A: 3 groups of rows, each row roughly a mix of its group's hidden directions:
A (108 x 10):
[[ 13  -5  24  -2   0  14   2  13   8 -14]
 [  0  22 -19  -7   6   8  13  10   1  11]
 [-13  10  15  22   3   1  16  -1  14  -1]
 [ 13  -3 -12  -5  18 -17  -5 -10 -15   8]
 [ 25   8  14   7 -12 -11  -8  -8   0  -8]
 [ -4   2   9  -4  30   6   8  12   7  11]
 [ 22  -5   4   0  10 -24   3  -7 -12   6]
 [-11   6  -8  10  -9  13 -13  13  16 -16]
 [-20  -6  -6  -2  -6  17 -17  15  10   0]
 [ 16  14   0   6 -17  14  -1  10  -8 -15]
 [ -5  -3   4 -20  -6   9   4 -16  18  17]
 [ 12  15  12  10   6  17   8 -19   2   9]
 [ 15   3  -7  -2  17  15   2   9 -14  19]
 [ 12  15   4   7 -25  -3 -12  13   2   1]
 [ -4  -2  -6 -14  -9  -4 -25  20  -4  -4]
 [  5  -6  -4  24 -25   9   3   4   5  -1]
 [-10  -4 -15  -2  13 -14 -25   7   1  -2]
 [-16 -19  -5   7   5  -1 -12  11  14 -15]
 [ 16  10  -5  -4  -4 -13  18 -12   5 -19]
 [  9 -14  10   7  -7  12  10 -22 -14   5]
 [  2 -11  -6  21 -11  21 -10 -10   4  -6]
 [ 13   2  19 -12 -18  -3  11   5 -15  -5]
 [-12  17  -3 -15  22   5  -2  12  10  -3]
 [-11   3  -2  13  20  13  -9  -1  20   9]
 [ -8 -17 -10   5  13  20 -11   4  11 -10]
 [-18 -16 -13  -7   9  -3  -7  17 -10 -10]
 [ -7  -8   5  -3 -11  -8  28 -14  -8   1]
 [  2  -1  12  -2  -1 -32   2  14   5  -6]
 [-14   8 -11   0  -8  21  13   4  10 -15]
 [ -7 -11  -4 -17   5  19  -3   0  -1  23]
 [ 22   6  -7 -18  -9  -4   4 -16 -10  -4]
 [  6  -1 -22 -17   4  -9   6  -2 -19   9]
 [-17  12  -7   6  -7   2  14 -12  -3  22]
 [ 10 -15   3  -1 -21  10 -16   7 -13  -7]
 [ 19 -18   5  -9   0   8  -6   2 -18 -15]
 [ 15  -8  -8 -16  24   4  -5  -9  -9  -4]
 [  8 -13   4   5  12 -19  14 -19  -8  -1]
 [ 12   5  21 -13  10   6   2   0  14 -17]
 [  6  -7 -12 -21 -11 -15   2  20  -1  -1]
 [  1   6   2 -16  13   0 -11  -1  26 -12]
 [ -9   5  14   6 -17  12  -5 -12  11  20]
 [-10 -10  -2  20 -19   4   3  -3  10 -18]
 [-13  -8  19  16   1   0   4 -12  18  -8]
 [-11  16 -15  -1  -4  -5  -3  -1  18  21]
 [ 16  20   5   2  -5  10  15 -10  16   0]
 [-18  11  17   2 -16  -4  -6  13  14  -2]
 [ -5   0 -12   3  30  -3   3  -9  14  -7]
 [-16  -7 -11   7   2  17   6   1  14 -20]
 [ -5 -18  -4  13   6   9  -7   8  16 -19]
 [-12   4  -8  -4 -12  23  21  -6   0  -3]
 [-12  -4   2   2  24  -6  -2   1  17 -19]
 [  1 -14 -18 -12  25  -1   8   1  -4  -5]
 [ -9 -16  -2  15  22  -2  -1  11 -15  -5]
 [-12  -2   7  10   7  15 -18   7  21   1]
 [ -8   2 -15  16  10  -3  -3 -20  15 -11]
 [ -6  -3  -3 -11  -9   2 -11  17   9 -26]
 [  0  19   4   1  -7  -6  13 -19 -15  15]
 [ -8   6  -7  15  -1   0  -1  20  -8 -24]
 [  8 -18 -15 -13  19  -4   8  11  -3  -5]
 [  0  18  -1   8 -25  -7  14  -8   9   4]
 [ -8 -23  -8  -2   9  -4  -9  16 -17  -4]
 [  9  10   2   5  -1 -25  -4   3   7 -22]
 [-21   2  -8  -4 -20  13   5  -5  -6  15]
 [-20  -6   1 -16  -6   9  -9   0  15  17]
 [-12   2   5 -12  17 -18 -17   9   0  10]
 [ 18  -5   9 -11   3   8  12  13 -18  13]
 [-17   4  -1   8  12  12  18   1  19  -6]
 [-15  16   8   1  17  -9   9  -7  19  -3]
 [ 10  13   4  14 -24  18   3  -2   3  -5]
 [  9  15  -7 -17 -11   0   0   9  15 -19]
 [  6 -16   8  12 -15  19 -14  11  -2  -7]
 [ 12  -7  20  15 -20   0 -11   6   4   5]
 [-15  26  -9  -8   5  11  -7  10   9  -4]
 [ -3   4  -5   1 -14  -7   1 -13 -28  12]
 [-12 -16   8  -9  13  19 -11   6   5  13]
 [ -9  20   8  -9 -13  -8   2   7  20   9]
 [-18  -4 -15 -22  -9   7  -6   9  -2  10]
 [  0   3   2 -11   4   6  33 -12  -6   0]
 [ 12  -5  16   7 -10  14  -7  -6   6 -22]
 [ 26 -14  10 -16   8   5  -7  -5   3   0]
 [  3   5   1  -3   9 -20 -12  15  14 -18]
 [ 20  -1   5  -8  -3 -11 -22  12  -4 -11]
 [ 21 -22 -11   5 -11   8   7   7  -2  -8]
 [ -4  10   1  -8  -4  10  28 -15  -8   4]
 [ -4 -19  -7   6  19  14 -18   9  -1   1]
 [-10   6 -25  -6  10 -15   4   0   7  15]
 [ 13  -9  -5 -26   5  11  -9  13   3  -8]
 [  7   9  -9   2  -7   2  -6 -16  26 -13]
 [ 24  13  -9  -4   2 -14   6   5  -5 -17]
 [  9  -1  -6  -2 -11 -16  -7   8 -14 -25]
 [ -3   8  -4  16   8  -8  18 -20   9 -12]
 [  6  10  -6   9  18   6  20  -7  -5  19]
 [ -3  -5 -13   7  11  14 -23 -14  -4   9]
 [ 12 -27   6  -3  -6  -7  -6   4 -11  16]
 [ -3  12 -12  13   6   3  27  -9  -8   4]
 [ 13   7  -7  -2 -12 -18  -7   7 -13 -19]
 [  2   2  -1  10 -16  -4  23 -20  -7  -8]
 [  0  -2  -6 -10  35   3  -3  -1   4   4]
 [  1 -23 -10   8   7   9 -14  13  11 -12]
 [  0  17  12  25  -8  13   7  -2   6  -1]
 [ 13  -1 -13 -19  15  15   0  15  -5   6]
 [ -9   8  10  -4  25   0   8  10  19   5]
 [ 20 -10   3  -2  17  -7 -12  -6 -11  15]
 [-11 -21  -8 -12   3  -8   4 -14 -13  14]
 [ -5  14  -3  -6 -21   3  25   3  -2  -7]
 [ -4  12   7  20 -24  -1  -1  -9   6 -10]
 [  4  18  -1  20   4   6   7  14   3 -19]
 [ -2  11  19  -9  22   4   5   3  18  -2]]

which group is each row in? (one row of each group first):
[-16  -5 -17  -1   8  -1  -5  17 -19   8]
J
[ -3 -14  13   6  14   9 -10   1   5 -25]
Y
[-14   2  20   1  -6  14  -3  16  18  -2]
E

[-10   1 -15  19   3   0  -7 -14  19  -9]
Y
[ 12  -8  11 -10 -12   3  -6   7   9 -25]
Y
[ -8  -2  -3  21   7  14  15   7  -7 -18]
J
[  5   7   3  -4 -26   3 -11 -14 -17   7]
Y
[  5 -18 -19  -5   2  18  16  -7  -8  -3]
E
[  3 -19 -10   2   2  13  11  12  11 -19]
E
[-10  -9 -10 -29 -15  -3  -3  -4   5  -1]
J
[ -4  -5  -2 -19  22   4 -17  13   6   7]
Y
[-7  0 -1 -9 27  0  4 16  7 15]
Y
[ 11 -10  27  -5  12   5  12  -1   3   9]
E
[ 20  -4   1   9 -10  -2 -25  10  -2   8]
E
